One vector is turned by the same rotation once a tick. Each row is the vector after some number of ticks, and that number follows the row.
The counts run from 0 to 785.
[ 20,  -2,   7,  -8,   1,   8,  -6, -11,   9,   8,  -4,   8,  -1,   0,   5,
 -23,  15,   7,   2,  -6,  -1, -20,  -6,   1,   7,   1,  -5,  11,  15,  -2,
  -3, -13, -20,   5,   1,   2,   2,   2,   7,   1, -20,  -9,  -7,   0,   2,
   5,   7]
359
[ 20,  -1,   8,  -6,   4,   1,  -8, -12,  17,   9,  -2,   6,   3,  -3,  -4,
 -17,  16,   3,  -2, -15,  -5, -14,  -3, -11,   2,  -1,   0,   7,  16,  -4,
   1, -11, -14,   5,  14,   3,  -5,   4, -14,   5, -25,   2,   3,   1,  -4,
   0,   8]
604
[ 28,   5,   7,   0,   7,   4, -10, -11,  11,   8, -11,  11,  14, -10,  -4,
 -11,  23,  12,   1,  -7,   4, -14, -15,  -2,   3,  -1,  -4,  10,  15,   3,
   0,  -3,  -6,   8,   4,   9,   0,   0,   0,   0, -17,  -1,  -3,   0,  -1,
  -4,   8]
546
[ 12,   2,   7,  -1,   6,   6, -16,  -2,   3,  10, -16,   4,  17,   2,   3,
 -21,  20,   3,  -9,  -8,  -1,  -8,  -3,  -1,  -5, -10,  -2,   7,  10,   3,
   8,   4, -13,  17,  14,   8,   2,  -1,  -6,  -2, -10,  -5,  -8,  -3,  -8,
  -1,  22]
266
[ 22,  -3,   3,  -9,  -1,   9,  -6,  -7,  12,  -7,  -9,   3,  -6,   2,  -1,
 -25,  16,  -1,  -2,  -5,  -8, -14, -12,  -9,   7,   8,   0,   9,   2,   4,
   0,  -5, -17,   3,   2,   6,  -3,   7,  -6,   3, -20,  -2, -11,  -2,  -1,
 -11,  16]
307
[ 23,   0,   5,   1,   1,   6, -10,  -4,   9,   7,  -3,   4,   3,  -4,   6,
 -16,  14,  -2,  -4, -16,  -3,   2,  -2,  -9,   0,   3,  -2,   8,  10,  -4,
  -2, -18, -18,  17,  11,   4,  -1,   2,   4,   6, -21,  -9,   1,  -6,   1,
   4,  19]
721
[ 21,  -2,   7,   1,   3,   2, -14,   0,   6,   4,  -5,   5,  17,  -8,   1,
 -13,  21,   2,  -6, -13,   3,   3,  -6,  -9,  -1,  -5,  -4,   8,  10,  -4,
   2,  -3, -11,  18,  15,   9,   0,  -4,  -3,   2, -15, -11,  -2,  -3,  -2,
  -1,  20]
595
[ 13,  -5,   0,  -7,   2,   9,  -9,  -7,   6,   3, -13,  -3,   6,   1,   1,
 -24,  20,   9,   4,  -1,   7, -14,  -5,   0,   5,  -5,  -4,  17,   7,  11,
  -1,   0, -16,   3,   2,  -5,   0,   9,   8,   2, -24,  -1, -14,   4,   2,
 -11,   5]
496
[ 18,  -5,   0,  -2,   2,   6, -10, -14,  17,   2, -12,   0,   9,  -7,   1,
 -15,  14,  11,  11,  -4,   0, -19,  -8,  -3,   5,  -4,  -3,  20,   8,   4,
  -2,  -5, -14,   6,   2,   3,  -5,   5,   9,   1, -25,   3,  -6,   1,   0,
  -9,   1]
226
[ 27,   0,   2,  -1,  -2,   6, -10,   1,   3,  -5,  -9,   3,   9,  -6,   0,
 -19,  22,   0,  -4,  -7,   4,   6, -12,  -8,   4,   5,  -4,  11,   1,   6,
  -2,  -3, -11,  15,   4,   8,  -1,   1,   3,   5, -17, -12, -10,  -5,   2,
 -10,  21]
249
[ 25,  -4,   6,   0,   5,   4,  -6,   3,   3,  -3,  -6,   0,  12,  -9,   0,
 -18,  22,  -6,  -6, -10,   2,   3, -11,  -9,   3,   0,  -1,  11,   4,   4,
  -5,  -4, -11,  10,   5,   8,  -1,   4,  -1,   8, -22,  -1,  -7,   0,   2,
  -9,  21]
121
[  7,  -9,   2,  -9,  -7,   4, -14,  -9,  19,   2,  -4,   0,   4,   1,  -1,
 -21,  15,  15,  10,  -5,   5,  -6,   1,  -8,   9,   2,  -4,  15,   9,  -5,
   4,   0, -20,   9,  16,   2,  -9,   5,   0,  -4, -21, -13,  -6,   3,  -2,
  -6,   0]
554
[ 10,  -1,   2,  -8,   0,  10, -11,  -1,   5,   0, -15,  -5,   2,   9,   0,
 -30,  19,   4,  -5,  -5,  -2,  -5,  -3,  -6,   3,   1,   2,  10,   1,  11,
   3,   5, -15,   6,   8,   1,  -3,   9,  -8,   4, -18,  -2, -14,  -1,  -4,
 -13,  17]
511
[ 28,   4,   5,   2,   4,   3, -10,  -8,  12,  10,  -5,   8,   7, -10,  -4,
 -13,  20,   5,  -4, -16,   3,   1,  -8, -10,   1,   5,  -2,   5,  12,   2,
   0, -10,  -6,  12,  14,   3,  -3,   4,  -9,   6, -23,  -2,   1,  -4,  -1,
  -3,  11]
466
[  9,  -9,   3,  -5,  -4,   3, -11,   4,   8,  -3,  -3,  -8,   7,   4,   2,
 -26,  16,   1,  -1, -10,   1,  10,   7, -12,   4,  -2,   0,  14,   6,  -3,
  -2,  -3, -19,  11,  14,   1,  -8,   8,  -1,   6, -25,  -6,  -7,   0,  -2,
  -7,  15]
54
[ 20,   5,   6,  -2,   1,   6, -11,  -7,  11,  11,  -5,   1,   2,   5,   4,
 -24,  11,   4,  -7, -12,  -6,   4,   6,  -9,  -2,   5,   2,   7,  10,  -3,
  -3, -14, -15,  16,   9,   3,  -4,   5,   1,   7, -20,  -4,  -2,  -8,  -5,
   5,  18]
784
[ 14,  -5,   3,  -8,   5,   7,  -6,  -6,   9,   2, -12,  -4,   4,   5,   3,
 -27,  15,   6,   4,  -2,  -4, -16,  -2,  -3,   3,  -6,   0,  17,   9,   6,
  -6,  -4, -19,   0,  -2,  -1,  -4,  10,   4,   5, -25,   5, -12,   3,   0,
  -6,   9]
369
[  5,  -8,   0, -10,  -6,   8, -14,  -9,  12,   1, -11,  -1,   2,   6,   5,
 -26,  12,  11,   7,  -1,  -2, -18,   0,  -4,   7,  -2,  -3,  17,   6,  -1,
   5,   0, -23,  10,   8,   1,  -4,   4,   4,  -4, -16, -11, -11,   1,  -1,
  -5,   7]
756
[ 18,  -6,   8,  -5,   2,  -2,  -9,  -9,  19,   4,   1,   7,   7,  -7,  -2,
 -13,  14,   7,   5, -12,  -5, -12,  -7, -12,   7,  -2,  -1,  14,  13, -12,
   0,  -8, -15,   8,  12,  12,  -8,   0,  -5,   1, -22,  -3,   4,   2,  -2,
   1,   5]
413
[ 20,  -2,  -1,  -8,   0,   9,  -5, -11,  12,  -1, -11,  -1,  -5,   2,   2,
 -23,  13,   1,   3,  -7,  -8, -16,  -7,  -6,   5,   7,   0,  14,   3,   7,
  -3,  -9, -18,   3,  -1,   1,  -4,  10,   0,   5, -24,   2, -10,  -2,   0,
 -10,  12]
306
[ 25,   5,   8,   0,   6,   5,  -8,  -5,   8,  12,  -2,   7,   5,  -2,   1,
 -19,  17,   2,  -8, -16,   2,   4,   0, -10,  -2,   2,  -1,   4,  16,  -1,
  -4, -14, -12,  12,  11,   2,  -2,   3,  -2,   9, -23,  -2,  -1,  -5,  -3,
   6,  15]
593
[ 12,  -5,   7,  -7,   1,  -1, -14,  -5,  14,   5,  -4,   6,  13,  -4,  -7,
 -18,  22,  16,   1,  -8,  10,  -2,  -4,  -9,   6,  -5,  -2,  11,  13,  -1,
   4,   7, -11,   9,  18,   4,  -7,   4, -10,  -1, -21,  -7,  -5,   8,  -4,
  -7,   1]
479
[  8,  -2,   1,  -6,  -2,   5, -16, -16,  18,  13,  -7,  -1,   3,   1,   4,
 -18,  10,  10,   5, -13,  -2, -11,   5,  -5,   1,  -2,  -1,  12,  13,  -4,
   7,  -9, -19,  10,  17,  -3,  -5,   5,  -3,  -2, -20,  -6,  -1,  -3,  -4,
   0,   3]
475
[ 16,  -2,   7,  -5,   2,   0, -11, -14,  21,  11,  -1,   5,   4,   0,   0,
 -16,  10,  12,   4, -11,  -5, -12,   3,  -8,   2,  -2,   0,  12,  17, -11,
   0, -10, -17,   9,  12,   6,  -9,   2,  -3,   1, -22,  -1,   2,  -3,  -5,
   4,   4]
412
[ 15,  -4,   5,   1,   5,   4, -13,   0,   4,   6, -10,   4,  20, -10,  -1,
 -13,  27,   3,  -6, -12,   8,  -3,  -9,  -5,   2,  -9,  -6,   9,  11,   3,
   7,   4, -11,  13,  17,   2,   2,  -1,  -6,   0, -16,  -8,  -5,   4,  -2,
  -5,  13]
404
[ 14,  -8,   3,  -7,   0,   2,  -8,  -9,  16,   4,   0,   0,   4,  -5,  -1,
 -18,  16,  11,   8,  -9,   7,  -9,   0,  -7,   9,  -2,  -3,  17,  14,  -3,
  -4,  -9, -18,   3,   9,  -4,  -6,   6,   3,   3, -28,  -6,  -4,   7,   3,
  -3,  -2]
619
[ 14,  -6,   4,  -6,  -3,   6, -10,  -1,   4,   0,  -5,   1,   9,   3,   3,
 -27,  20,  14,   4,   0,  11,   1,   0,  -2,   9,  -1,  -5,  17,  11,  -2,
  -5,  -1, -17,  13,   6,   2,  -2,   2,  14,   1, -19, -15, -12,   2,   5,
  -1,   7]
235
[ 19,  -4,   6,  -3,  -1,   4, -12,  -4,   8,   6,  -2,   9,   6,  -9,  -1,
 -14,  23,  -2,  -8, -17,   1,  -8, -10,  -7,   6,   1,  -5,   2,  11,  -2,
   9,  -8, -18,  11,  19,   4,   2,  -1, -11,  -1, -16, -13,  -2,   1,  -2,
  -1,  13]
733
[ 18,  -6,   2,  -5,  -2,   5, -10,  -3,   9,  -4,  -9,   5,  12,  -8,  -5,
 -18,  25,  11,   4,  -2,  12,  -8, -14,  -3,  11,   1,  -6,  13,   6,   5,
   3,   7, -10,   6,   8,   6,  -3,   2,  -1,  -2, -17, -13, -12,   6,   2,
 -12,   4]
622
[ 26,   5,   5,   5,   4,   3, -14, -14,  16,  11,  -9,   9,  14, -10,  -2,
  -9,  15,  13,   2, -11,   2,  -4,  -6,  -4,  -1,   0,  -3,  13,  14,  -2,
   0,  -8,  -8,  16,   8,   8,  -4,  -1,   3,   0, -18,  -3,   3,  -7,  -1,
   1,   7]
737
[ 26,   4,   5,  -2,   7,   7,  -8,  -6,   8,   4, -13,   1,   4,   1,  -1,
 -21,  17,  -3,  -9, -10,  -8,  -9,  -8,  -7,  -2,   1,   2,   7,   5,   8,
   0,  -7, -12,   8,   3,   5,   0,   7,  -8,   9, -19,   6,  -8,  -6,  -3,
  -6,  21]
716
